Every row has a hidden score. How much higher is the second row's score than the first row's in each pair? 20 means about the same, 40 much higher and 0 much lower. The score is a weighted sum of the row's numbers plus the product of two more (or one squared), each taken from its middle value.
 1.02 -0.70  0.03  0.20  0.35  1.09  0.06  0.56  1.20 -1.28  0.89  1.43 -1.43
-0.54  0.38  0.55 -0.28  1.51 -0.71  0.78  0.34 -0.70 -0.97  0.57 -0.56  0.73 2
-0.16  1.74  0.12  0.45  1.23 -0.05 -0.04 -0.62 -1.74 -0.63  0.21 -1.37  1.82
-0.67 -0.91  0.62 -0.10 -1.01 -0.25  0.78 -0.67  0.39  0.77 -0.40 -0.92  0.70 23
 1.30 -0.65 -0.62 -0.22  0.26 -0.68 -0.85 -0.21  1.13 -0.24 -0.92  0.88 -1.56
 1.06  0.15 -0.21  0.24  1.16  0.30 -0.37  0.88 -0.23 -0.03  0.90  0.61 -0.84 16
 1.22 -1.19 -1.05 -0.78 -0.78  1.13 -0.97  1.34  0.64 -0.60 -0.62  1.36 -1.36
 0.09 -0.56  0.81 -0.08 -0.30  1.56 -0.63  2.26 -0.79  1.83  0.93  0.35 -0.04 5
 1.29 -0.74 -0.89 -0.91  0.76 -1.38 -1.90 -0.67  1.07 -0.56 -0.38  1.05 -1.61
-0.24  0.16  0.55  0.43 -0.74 -0.03  0.66 -0.56 -0.69  1.66 -0.02 -1.19  1.45 25
-1.46  0.47  0.85  0.21 -1.71  1.05  0.93 -0.42 -0.77  0.09 -0.55 -0.91  1.65
 0.75 -0.82 -0.02 -1.01  0.53  1.05 -1.45  2.24 -0.06 -0.51 -1.05  0.65 -0.93 22
-0.44  0.11  0.44  0.84 -1.45  1.10 -0.24  0.82 -0.49  2.11 -0.40 -0.73 -0.21
 0.97  0.07 -0.16 -0.08  0.99  0.56 -0.68  1.89 -0.48  0.12  1.12  0.48 -0.57 8
 0.89 -0.99  0.13  0.13  0.34  0.28  0.61  0.24  1.15 -1.00  0.67  1.62 -1.37
-0.09 -0.74 -0.07  0.27 -0.98  1.68  0.48  1.25  0.96 -0.78  0.32  1.08 -1.08 22
 0.25 -0.47 -0.17 -0.39 -0.18  0.31 -0.31  1.26  0.64 -0.12 -1.24  0.47 -1.21
-1.57  2.13  0.80  0.46 -1.13  0.85  0.73 -0.68 -1.67  0.45 -0.59 -1.49  1.88 20
 0.46  0.50  0.02  0.90  0.79  1.08 -1.05  0.64 -0.42 -0.64 -0.41 -0.92  0.07
-0.33  2.42 -0.13  0.66  0.97 -0.11 -0.09 -1.14 -2.04 -0.49  0.12 -1.55  2.00 17
 0.12 -0.47  0.10  0.28 -1.13  0.95  0.10  1.26 -0.79  1.32  0.10 -0.76  0.55
 0.02 -0.05 -0.11  0.55 -0.93  0.99 -0.55  1.04 -0.93  2.50  0.40 -0.55 -0.10 28
 0.24 -1.16  0.19 -0.75 -0.25 -1.25  0.27 -0.83  1.54 -0.51 -1.45  0.28 -0.85
-0.24  0.34  0.70  0.78  1.29  0.49  0.38  0.44  0.11 -0.51 -0.35 -0.55 -0.58 14
-0.31  0.76  0.19  0.78 -0.01  1.16  0.10  0.87  0.30 -0.10 -0.34 -0.17 -0.91
 1.27 -0.47  0.02  0.02  1.56 -0.02  0.32 -0.27  1.34 -1.34  1.37  1.80 -1.08 25
 0.44 -0.62 -0.24  0.29  0.46 -0.92  0.41 -0.41  0.51  0.02  0.10  0.63 -0.92
-0.98  2.44  0.44  0.96 -0.94  2.17 -0.45  0.41 -2.42  0.45  0.20 -1.60  1.88 17
 0.10 -1.13  0.31 -0.19 -0.72  0.14  0.76  0.82  1.30  0.42  0.81  1.48 -0.78
 0.44  0.92 -0.55  0.13  0.98 -0.27 -1.18 -1.70 -0.55 -0.18 -1.96 -1.15  0.98 24
 0.70 -0.25 -0.86 -0.40  0.48 -0.91 -1.59  0.34 -0.72  0.70 -1.70 -0.61 -0.91
 0.96 -0.02 -0.78 -0.47  1.68 -0.04  0.56 -1.14  1.15 -1.72  2.07  1.71 -0.16 32
-0.33 -1.17  0.27  0.47 -1.15  0.08 -0.06  0.05 -0.27  1.57 -0.51 -0.32 -0.82
-0.42 -0.55  0.41  0.39 -1.12 -0.08  0.36 -0.86 -0.05  1.94 -0.44 -0.60  0.16 26
 0.38 -0.01  0.48  0.08  0.65  0.61 -0.23  1.41 -0.52  0.14  0.56  0.07  0.38
 0.86 -0.78 -0.81  0.26 -0.02 -0.14 -0.05 -0.23  0.85  0.18  1.25  0.91 -0.87 23
-0.72 -0.16  0.19  0.18 -1.28 -0.85  1.16 -1.55  0.25  1.36 -0.44 -1.15  0.72
-0.16 -0.66 -0.17 -0.85 -0.74 -1.74  0.10 -0.15  1.56  0.32 -1.65  1.15 -1.02 23
-0.21  2.00 -0.41  0.13  0.22  1.09 -1.35 -0.04 -1.38 -1.00 -1.52 -0.93  0.88
-0.08 -0.23 -0.05  0.63 -0.50  0.54 -0.49  0.36 -1.30  2.00 -0.05 -1.04  0.72 32
 0.68 -0.89 -0.62 -0.43 -1.33 -0.11 -0.68  0.59  0.64  0.24 -1.53  0.35 -1.76
-1.32  2.46  0.74  0.99 -0.85  2.10 -0.34  0.35 -2.52  0.21 -0.12 -1.70  1.98 9
 0.94  0.06  0.04 -0.09  1.10  0.83 -0.47  0.54  0.04 -0.68  1.23  0.88 -0.53
-0.02 -0.70 -0.06 -0.62  0.10 -0.47  0.00  0.31  0.79 -0.30 -1.19  0.38 -0.85 13
-0.40 -0.63  0.82 -0.40 -0.32 -0.27  1.60 -0.05  0.58 -0.97  0.54  0.09 -0.03
 0.21 -0.69  0.27  0.58 -0.18  1.38  0.33  0.60  1.25 -0.78  0.01  0.90 -1.60 9
 0.43 -0.22 -0.46 -0.42 -0.25  0.62 -0.90  1.29  0.50 -0.06 -1.57 -0.15 -1.16
-0.57  1.00  0.53  0.47  0.77  0.44  0.37  0.77 -0.91 -0.60  0.13 -0.81  0.60 9
-0.22  0.69 -0.06  0.65  0.61  0.28  0.33 -0.91 -0.69 -0.37  0.05 -0.59  1.24
-0.56 -0.66  0.22  0.62 -2.02  0.68  0.12  0.48 -0.08  2.03  0.07 -0.23 -0.78 19
-0.17 -0.44 -0.35 -0.58  0.35 -0.63  0.00  0.42  0.61 -0.61 -1.37  0.16 -0.93
-0.01  0.07 -0.20  0.29  0.38 -0.14  0.26  0.09 -0.59  0.36  0.36 -0.15  0.17 23
 0.39 -1.06 -0.73 -1.17  0.77 -2.19 -0.41 -1.08  1.51 -1.00 -1.12  0.79 -1.06
-0.47  0.55  0.58 -0.38  0.42 -1.33  1.51 -1.47  0.46 -0.89  0.46 -0.44  0.61 29
-0.39 -0.15 -0.13 -0.08  0.00 -1.47  1.71 -0.81  0.28 -0.54  0.44 -0.06  0.12
-0.11 -0.53 -0.08  0.17  0.42 -1.82  0.61 -1.29  0.42 -0.17 -0.34  0.55 -0.81 29
 1.01 -0.37 -1.26 -0.57  0.19 -0.48 -0.35  0.58  0.06 -0.54  1.59  1.01 -0.49
-1.12 -0.56 -0.14  0.00 -1.48 -1.19  1.24 -1.02  0.26  1.04 -0.46 -1.00  0.40 14
-0.89 -0.18  0.83 -0.09 -0.87 -1.55  1.65 -0.71  1.12 -0.59 -0.26  0.27 -0.21
 0.17  0.16  0.71  0.01  0.75  1.07 -0.24  1.91 -0.16 -0.37  0.38 -0.05 -0.16 20
 0.46  0.14 -0.66 -0.31  1.59 -0.58 -0.32 -0.69  1.30 -1.57  2.19  2.22 -0.71
-0.13 -0.63 -0.17 -0.46 -0.22 -0.32 -0.09  0.56  0.62 -0.18 -1.31  0.44 -0.94 17
-0.14 -0.22  0.95  0.05  1.91 -0.98  0.46 -0.30 -0.25 -1.10 -0.09 -0.87  0.51
-1.47  2.64  0.88  1.25 -1.08  2.68 -0.73  0.20 -2.62  0.66  0.07 -1.21  1.72 26
-0.44 -0.19 -0.33 -0.72  0.42 -0.23 -0.06  0.56 -0.01 -0.15 -0.92 -0.02 -0.24
-0.60  1.04  0.56  0.14 -0.17 -0.70  0.99 -2.05 -0.07 -0.59 -0.07 -0.80  1.37 28
-0.81  0.27  0.50 -0.15  1.12 -0.21  0.95  0.74 -0.79 -0.68  0.72 -0.52  0.39
 1.32  0.29 -0.62 -0.06 -0.24  0.26 -1.73  0.44 -0.25 -0.05 -2.12 -0.46 -0.86 34
-0.55  0.54  0.09  0.46 -0.93  1.78  0.06  1.08 -1.75  0.73  0.07 -1.50  1.49
-0.23 -0.37  0.59 -0.15 -0.10 -1.60  1.42 -0.01  1.34 -0.27 -0.02  1.70 -0.48 36
-0.98  0.78  0.94  0.17 -0.06  0.10  0.63 -1.74 -0.04 -1.14 -0.98 -1.25  0.94
 0.92 -1.31 -0.67 -0.88 -1.13  0.82 -1.04  1.30  0.37 -0.29 -0.90  1.28 -1.51 24
-0.09 -0.65  0.67 -0.08  0.02 -1.00  1.60  0.06  1.36 -0.42  0.28  1.62 -0.85
 1.07 -0.77  0.10  0.04  0.29  0.23 -0.03  0.16  0.77 -0.81  0.73  1.32 -1.50 26
 0.69 -0.04  0.07  0.76  1.04  0.24 -0.86  0.75 -0.19 -0.19 -0.23 -0.60 -0.33
-0.44 -0.21  0.44 -0.40 -1.51 -0.70  1.26 -0.95 -0.09  0.84  0.26 -1.07  1.35 23
 0.95 -0.32 -0.50 -0.41 -0.74 -0.35 -1.34  0.89 -0.01  0.80 -1.81 -0.23 -1.45
 0.45 -0.31 -0.77 -0.42 -0.04 -0.88 -1.30  0.23 -0.43  0.73 -1.41 -0.15 -1.01 15
-0.33  0.18  0.85  0.49  1.47  0.05  0.45  0.50 -0.14 -0.88 -0.35 -0.71 -0.30
-0.43  0.34  0.22  0.06 -0.43  0.70  0.08  0.41 -1.84  1.05  0.32 -1.56  1.75 22
-0.14 -0.27  0.05  0.66 -1.28  0.95 -0.45  0.91 -0.88  2.08  0.15 -0.63 -0.10
 0.10  1.68  0.18  0.55  1.10 -0.01 -0.18 -0.50 -1.63 -0.38  0.60 -1.19  1.62 13
-0.47  1.62  0.83  0.22  0.78  0.09  0.10 -0.39 -1.27 -1.01 -0.07 -0.95  1.78
-0.98  0.19  0.33 -0.05 -0.21  0.63  1.28  1.22 -1.21  1.61  0.94 -0.48  0.58 15
 0.33  0.47 -0.24 -0.09  0.93 -0.48 -1.05 -1.61 -0.32 -0.28 -1.87 -1.01  1.01
 0.54  0.18  0.68  0.00  0.84  1.44 -0.66  1.96 -0.07 -0.10  0.68  0.25 -0.45 13
 0.85 -0.13 -0.25 -0.28  2.16 -0.95  0.24 -1.53  1.59 -1.55  1.20  1.53 -0.57
 1.08  0.18 -0.92 -0.22  2.30 -0.99 -0.76 -1.23  1.24 -1.67  1.86  1.65 -0.71 19
-0.41  1.46  0.18  0.98  0.80  0.20  0.20 -1.54 -1.14 -0.68 -0.19 -0.91  1.85
 0.64  0.18  0.02  0.32  0.59  0.51 -0.39  0.91  0.13  0.24  0.72  0.49 -0.79 7
-0.75  0.06  0.26  0.06 -0.46 -0.01  0.75 -0.50 -0.77  0.50 -0.14 -1.48  1.56
-0.70 -0.18  0.75 -0.49 -0.28 -0.46  1.32 -0.23  0.49 -1.09  0.48 -0.08  0.23 34
-0.52 -0.11  0.22  0.40  0.14 -2.06  0.86 -1.71  0.52  0.36 -0.59 -0.17 -0.03
 1.28  0.08 -0.64 -0.12  2.12 -0.04 -0.76 -0.70  1.10 -1.72  1.76  1.74 -0.87 4
-0.40  0.34  0.79 -0.04  1.31 -1.16  1.05 -0.97  0.01 -0.90  0.21 -0.64  0.94
 0.01 -0.20 -0.33  0.44 -0.72  0.32  0.24  0.30  0.46  0.03  0.16  0.47 -1.30 23
-0.21 -0.52 -0.13 -1.12 -0.02 -2.03  0.26 -1.21  0.93 -0.65 -1.15 -0.08 -0.10
-1.39  2.79  0.64  1.07  0.46  0.61  0.15 -1.67 -1.79 -1.24 -0.57 -1.31  2.18 22
-0.40 -0.57  0.50  0.25 -1.16 -0.11  0.52 -0.91  0.13  1.61 -0.44 -0.64  0.48
 0.27  0.81  0.43  1.05  1.18  1.18 -0.33  0.53  0.14 -0.49 -0.40 -0.57 -0.48 11
 1.46 -0.88 -0.83 -0.68  0.46 -0.53 -1.40 -0.17  1.25 -0.73 -0.42  1.14 -1.70
 0.69 -0.48 -0.06  0.18 -0.73  1.54 -0.10  1.27  0.64 -0.64  0.96  1.40 -1.04 19
-1.25  2.42  0.48  1.19 -1.34  2.62 -0.88  0.26 -2.41  1.07  0.10 -1.02  1.61
-0.41  2.23 -0.22  0.08  0.64  1.11 -1.39 -1.00 -1.24 -1.02 -1.89 -0.53  1.58 17
 0.38 -0.93 -0.28 -0.11 -0.74 -0.09  0.39  0.83  0.17 -0.45  0.51  0.83 -0.97
 0.12 -0.70 -0.28  0.18 -2.00  0.20 -0.01  0.09 -0.59  1.82  0.88  0.30 -0.05 20
-0.06 -0.97  0.17 -0.32 -1.13  0.03  0.37  0.47  0.72  0.61  0.85  1.24 -0.74
 0.08 -0.74 -0.81  0.16 -1.40 -0.08 -0.22 -0.05 -0.68  1.68  0.74  0.22 -0.47 22
 0.52 -0.27 -0.67 -0.26  0.37 -0.26 -0.27  0.36  1.46 -0.26  2.27  1.89 -0.44
 0.67 -0.54 -0.13 -0.91  0.31  1.05 -1.53  2.53  0.11 -0.23 -1.30  0.21 -1.06 21
 0.40 -0.13 -0.88 -0.49 -0.59 -1.47 -0.66 -1.58  0.44  0.77 -1.32 -0.23 -0.12
-0.79 -0.42  0.30 -0.28 -0.62 -0.31  1.03  0.19 -0.45  0.72  0.09 -0.94  0.82 14
 0.15 -0.29 -0.86  0.05 -1.18 -0.23 -0.19 -0.14 -0.70  1.60  0.91  0.14 -0.41
-0.81  0.08  0.41  0.06 -0.82  0.29  0.95 -0.47 -0.88  0.58 -0.34 -1.41  1.65 21
 1.25 -0.35 -0.62 -0.28  2.06 -0.79  0.14 -0.95  1.37 -1.58  1.81  1.74 -0.97
-0.56 -0.60  0.19  0.61 -2.02  0.70  0.26  0.49 -0.03  2.03  0.14 -0.07 -0.81 21
 1.27  0.02 -1.23 -1.00  1.27 -1.05 -1.75 -0.31  1.71 -1.16  0.94  1.94 -1.04
-0.95 -0.81  0.20  0.60 -1.04  1.11  1.27  1.30 -0.07  1.58 -0.06 -0.19 -0.45 23
 1.26 -0.48 -0.76 -1.03  0.72 -1.30 -0.83  0.20  2.05 -0.71  0.35  2.04 -1.19
-0.73  0.41  0.07  0.79 -1.29  0.56  0.68 -1.23 -0.10  0.86 -0.95 -1.01  1.24 32
-0.48 -0.94 -0.28  0.43 -1.96  0.35 -0.09  0.21 -0.43  1.93  0.09 -0.17 -0.57
-0.13 -0.21 -0.14 -0.80  1.36 -1.20 -0.57 -1.16  0.29 -1.00 -1.88 -0.75  0.34 14
-0.26 -0.68 -0.43  0.34 -1.67 -0.02 -0.13  0.04 -0.67  2.00  0.58  0.04 -0.53
 0.09 -0.44  0.18  0.31  0.06 -0.67  0.72 -0.63  0.54 -0.05 -0.57  0.12 -0.29 18
-0.12 -0.76 -0.04 -0.82 -0.71 -1.73  0.19 -0.06  1.70  0.18 -1.63  1.33 -1.08
 0.16  1.05  0.63  0.89  1.69 -0.39  0.09 -1.44 -0.70 -0.34 -0.34 -1.44  1.60 23
 0.93  0.06 -0.46 -0.18  1.67 -0.48  0.29  0.10  1.68 -1.50  2.12  2.34 -0.88
 0.64 -0.84 -0.68 -0.41 -0.44 -1.25 -0.82 -0.83  0.35  0.49 -1.88 -0.16 -0.95 22
 0.26  0.50 -0.27  0.81  0.64  0.81 -1.40  0.30 -0.53 -0.01 -0.53 -0.88 -0.09
-0.27  0.30 -0.01  0.45  0.23 -1.02  0.32 -0.70 -0.45  0.37  0.21 -0.56  0.44 22
-0.92 -0.56  0.19  0.43 -0.66  0.54  1.36  0.93 -0.37  1.26 -0.23 -0.71 -0.34
 0.47 -0.33 -0.58 -0.17 -0.76 -0.06 -0.30  0.44 -0.06  0.20  1.09  0.66 -0.69 27
-0.13 -0.48 -0.05  0.37 -1.24  0.52  0.37  0.86 -0.86  1.19  0.17 -0.82  0.52
-0.83  0.32  0.90 -0.24  0.49 -0.58  1.06 -0.06 -0.09 -0.71  0.23 -0.55  0.27 21
 0.02 -0.82 -0.78 -1.08  0.01 -1.18 -0.11 -0.80  1.18 -0.62 -0.59  0.71 -0.81
 0.73  0.31 -0.93 -0.27  1.70 -0.22 -0.38 -0.27  1.50 -1.84  2.29  2.27 -0.70 17
-0.49 -0.59  0.57  0.37  0.05  0.49  0.80  1.12 -0.72  0.96 -0.36 -1.09  0.19
 0.26 -0.08 -0.11  0.85 -0.77  1.11 -1.08  1.01 -1.15  2.02 -0.36 -1.14  0.09 32
-0.37  1.49  0.46  0.66  0.87  0.87 -0.29 -0.04 -1.61 -0.96  0.07 -1.44  1.43
-0.32 -0.23 -0.41 -0.47  0.15 -2.74 -0.08 -2.13  1.28  0.03 -2.03 -0.52 -0.19 25
 0.64 -0.74 -1.11 -1.10  0.58 -2.56 -1.22 -0.80  1.09 -0.71 -0.87  0.82 -1.45
-0.21  1.91  0.18  0.60  1.06  0.03 -0.09 -0.71 -1.77 -0.51  0.30 -1.36  1.82 21
 0.05  0.11 -0.13 -0.29  0.27 -1.45 -0.95 -1.55  0.02  0.68 -1.51 -0.68  0.42
 0.14 -0.58 -0.25 -0.56  1.44 -0.57 -0.71  0.00  0.43 -0.79 -1.70 -0.43 -0.39 7
-0.81  0.57  1.10  0.06  0.17 -0.28  0.68 -1.51  0.21 -1.22 -0.88 -1.14  0.88
 1.01 -0.79 -0.50 -0.67  0.10  0.40 -0.99  0.91  0.07 -0.11 -1.21  0.55 -1.18 18
-0.30 -0.04  0.09 -0.86  0.60 -1.23 -0.29 -0.82  0.55 -0.78 -1.59 -0.49  0.32
 0.39 -0.33 -1.41 -0.36 -0.83 -1.17 -0.95 -0.78 -0.17  0.76 -1.18 -0.04 -0.83 21
-0.28  0.00  0.70 -0.38  0.08 -0.39  1.03 -0.36  0.41 -0.81  0.32 -0.05  0.60
 0.27 -1.25  0.14 -0.21 -0.83  0.14  0.34  0.63  1.09  0.39  1.10  1.55 -0.86 18
-0.01  0.65  1.06  0.00  0.85 -0.02  0.19  0.12 -0.67 -0.57  0.48 -0.41  1.25
-0.18 -0.26 -0.48  0.32 -1.43  0.23 -0.10  0.73 -1.27  2.33  0.52 -0.44  0.18 26
 1.15 -1.05 -0.40  0.06  0.07  1.10 -0.14  0.53  1.15 -0.07  1.33  1.35 -0.78
-0.74  0.16  1.05 -0.17  1.11 -0.87  0.65 -0.31 -0.09 -1.09 -0.17 -0.68  0.57 13
 0.50 -0.32 -0.20 -0.29  0.80 -0.76  0.36 -0.18  1.24 -1.07  1.51  2.15 -1.07
 1.61 -0.72 -1.37 -0.87  1.59 -0.43 -1.56 -0.40  1.67 -1.50  0.39  1.42 -1.07 27
-0.89  0.06  0.96  0.02 -0.62  0.44  0.99  0.08 -0.57  0.82  0.12 -1.00  0.97
-0.64 -0.92  0.23 -0.96 -1.12 -1.87  0.11 -0.57  1.56 -0.15 -1.66  0.48 -0.66 21
 0.15 -0.72 -0.37  0.13 -1.99  0.04  0.21  0.25 -0.33  1.78  0.77  0.30  0.00
-0.68 -0.44  1.07 -0.34  0.36 -1.27  1.23 -1.02  0.94 -0.90 -0.30 -0.27 -0.05 17
-0.45  0.52 -0.14 -0.53  0.65 -1.12 -0.19 -1.91  0.27 -1.08 -1.71 -0.73  0.83
 0.65 -0.89  0.22  0.24  0.75  0.24  0.66  0.11  1.22 -1.09  0.58  1.34 -1.33 21
-0.53  0.37  0.92 -0.59  0.23 -1.52  1.20 -1.28  0.63 -0.82  0.56 -0.42  0.47
-0.90 -1.51  0.46 -0.19 -1.20 -0.69  1.01 -0.28  0.45  0.94 -0.66 -0.61  0.13 12
 0.67  0.16  0.56  0.14  0.93  0.75 -0.56  1.86 -0.35  0.21  0.59  0.29 -0.23
 1.08 -0.95 -0.47 -0.52  0.42 -0.26 -0.69  0.12  1.26 -0.70 -0.83  1.11 -1.50 26
-0.14 -0.39 -0.12  0.20 -1.80 -0.01  0.20 -0.06 -0.28  1.88  0.70  0.03  0.34
 0.05 -0.25  0.50  0.26 -0.53  1.96 -0.73  2.46 -0.66  1.99  0.64  0.05 -0.29 15
-0.01 -1.13  0.34 -0.07 -1.06  0.08  0.82  0.94  1.15  0.56  0.55  1.34 -0.94
 0.50  0.02  0.76  0.05  1.07  0.79 -0.93  1.93 -0.15 -0.19  0.51  0.05 -0.22 15
-0.27  0.06  0.13  0.73 -0.92  2.04  0.07  1.70 -0.30  1.60  0.11 -0.62 -0.26
-0.88  0.33  0.47  0.27 -1.40  0.99  0.72 -0.34 -0.70  0.41 -0.19 -0.68  1.77 25
 0.55 -0.77 -0.84 -0.37 -1.38 -0.08 -0.40  0.81 -0.43  1.24  1.18  0.47 -0.21
 0.14 -1.18 -0.44  0.48 -0.90  0.55  0.34  0.20  0.41  0.77  0.29  0.32 -1.05 23
